[[134 139 137 139]
 [100 129 135 146]
 [144 113 140 126]
 [109 135 140 140]
 [113 114 100 115]
 [141 129 125 141]]
->
[[134 139 137 139]
 [144 113 140 126]
 [113 114 100 115]]

[[127 120 136 133 141 124]
 [129 134 135 128 145 136]
 [113 128 105 130 120 131]
 [136 113 118 133 123 126]
 [127 122 124 120 121 127]
 [128 118 123 128 117 123]
 [130 122 141 138 130 145]]
->
[[127 120 136 133 141 124]
 [113 128 105 130 120 131]
 [127 122 124 120 121 127]
 [130 122 141 138 130 145]]

[[116 105 134 144 132 119 114]
 [116 135 131 115 147 107 147]
 [116 102 121 142 144 133 122]
 [116 103 130 145 137 124 115]
 [115 133 133 114 145 111 140]
 [115 118 146 124 114 140 133]
 [115 115 145 129 115 126 147]
 [116 109 141 140 123 114 128]]
->
[[116 105 134 144 132 119 114]
 [116 102 121 142 144 133 122]
 [115 133 133 114 145 111 140]
 [115 115 145 129 115 126 147]]

[[140 127 127 121 150]
 [108 142 146 145 120]
 [129 120 120 117 109]
 [126 145 123 117 109]]
->
[[140 127 127 121 150]
 [129 120 120 117 109]]

[[146 110 129 140 129 125 132 128 146 135 145 142 136 129]
 [110 145 130 119 123 131 122 128 104 125 111 112 119 133]
 [113 134 127 121 131 127 125 124 116 122 116 118 119 127]]
->
[[146 110 129 140 129 125 132 128 146 135 145 142 136 129]
 [113 134 127 121 131 127 125 124 116 122 116 118 119 127]]

[[137 157 119 108 110 153 130 136 113 123]
 [123 139 112 139 112 123 137 130 110 120]
 [126 104 138 127 105 122 134 141 100 156]
 [138 108 104 132 144 125 148 125 121 104]
 [108 146 141 105 112 138 115 103 111 125]
 [134 136 136 103 156 112 129 125 156 105]
 [106 148 100 129 135 124 149 148 146 122]
 [126 114 154 109 137 132 141 156 103 155]]
->
[[137 157 119 108 110 153 130 136 113 123]
 [126 104 138 127 105 122 134 141 100 156]
 [108 146 141 105 112 138 115 103 111 125]
 [106 148 100 129 135 124 149 148 146 122]]
---
[[148 126 104 131]
 [142 122 101 131]]
->
[[142 122 101 131]
 [148 126 104 131]]

[[109 142 107 144 135]
 [130 118 135 121 157]
 [133  99 130 114 141]]
->
[[109 142 107 144 135]
 [133  99 130 114 141]
 [130 118 135 121 157]]

[[153 119 140]
 [119 130 125]
 [157 144 109]
 [136 127 129]
 [116 125 131]
 [131 129 127]
 [144 134 122]
 [134 131 124]]
->
[[157 144 109]
 [144 134 122]
 [134 131 124]
 [119 130 125]
 [131 129 127]
 [136 127 129]
 [116 125 131]
 [153 119 140]]

[[107 126 111 132 146 140 119 151 119 135 137 121 137]
 [103 121 107 127 141 134 116 145 115 130 133 116 131]
 [154 137 150 132 117 126 137 111 144 131 126 142 126]]
->
[[103 121 107 127 141 134 116 145 115 130 133 116 131]
 [107 126 111 132 146 140 119 151 119 135 137 121 137]
 [154 137 150 132 117 126 137 111 144 131 126 142 126]]

[[132 122 123 128]
 [128 111 119 127]
 [113 131 131 156]
 [137 126 128 139]
 [139 133 129 118]]
->
[[128 111 119 127]
 [132 122 123 128]
 [137 126 128 139]
 [139 133 129 118]
 [113 131 131 156]]

[[156 133 115 118 112 139 134 134 143]
 [155 126 125 124 144 109 134 132 101]
 [154 130 118 112 111 140 122 147 104]]
->
[[156 133 115 118 112 139 134 134 143]
 [154 130 118 112 111 140 122 147 104]
 [155 126 125 124 144 109 134 132 101]]

[[140 120 120 131 129 131 110 128 146 116 130]
 [126 120 131 128 134 125 142 124 107 142 119]
 [132 119 116 128 115 137 134 133 135 117 116]
 [142 120 136 121 137 120 136 144 133 135 123]]
->
[[132 119 116 128 115 137 134 133 135 117 116]
 [140 120 120 131 129 131 110 128 146 116 130]
 [126 120 131 128 134 125 142 124 107 142 119]
 [142 120 136 121 137 120 136 144 133 135 123]]

[[128 154 120 137 121 132 113 128 129 134 155]
 [131 128 136 128 141 128 129 124 119 116 128]
 [125 141 115 126 103 132 123 142 142 147 149]]
->
[[125 141 115 126 103 132 123 142 142 147 149]
 [128 154 120 137 121 132 113 128 129 134 155]
 [131 128 136 128 141 128 129 124 119 116 128]]
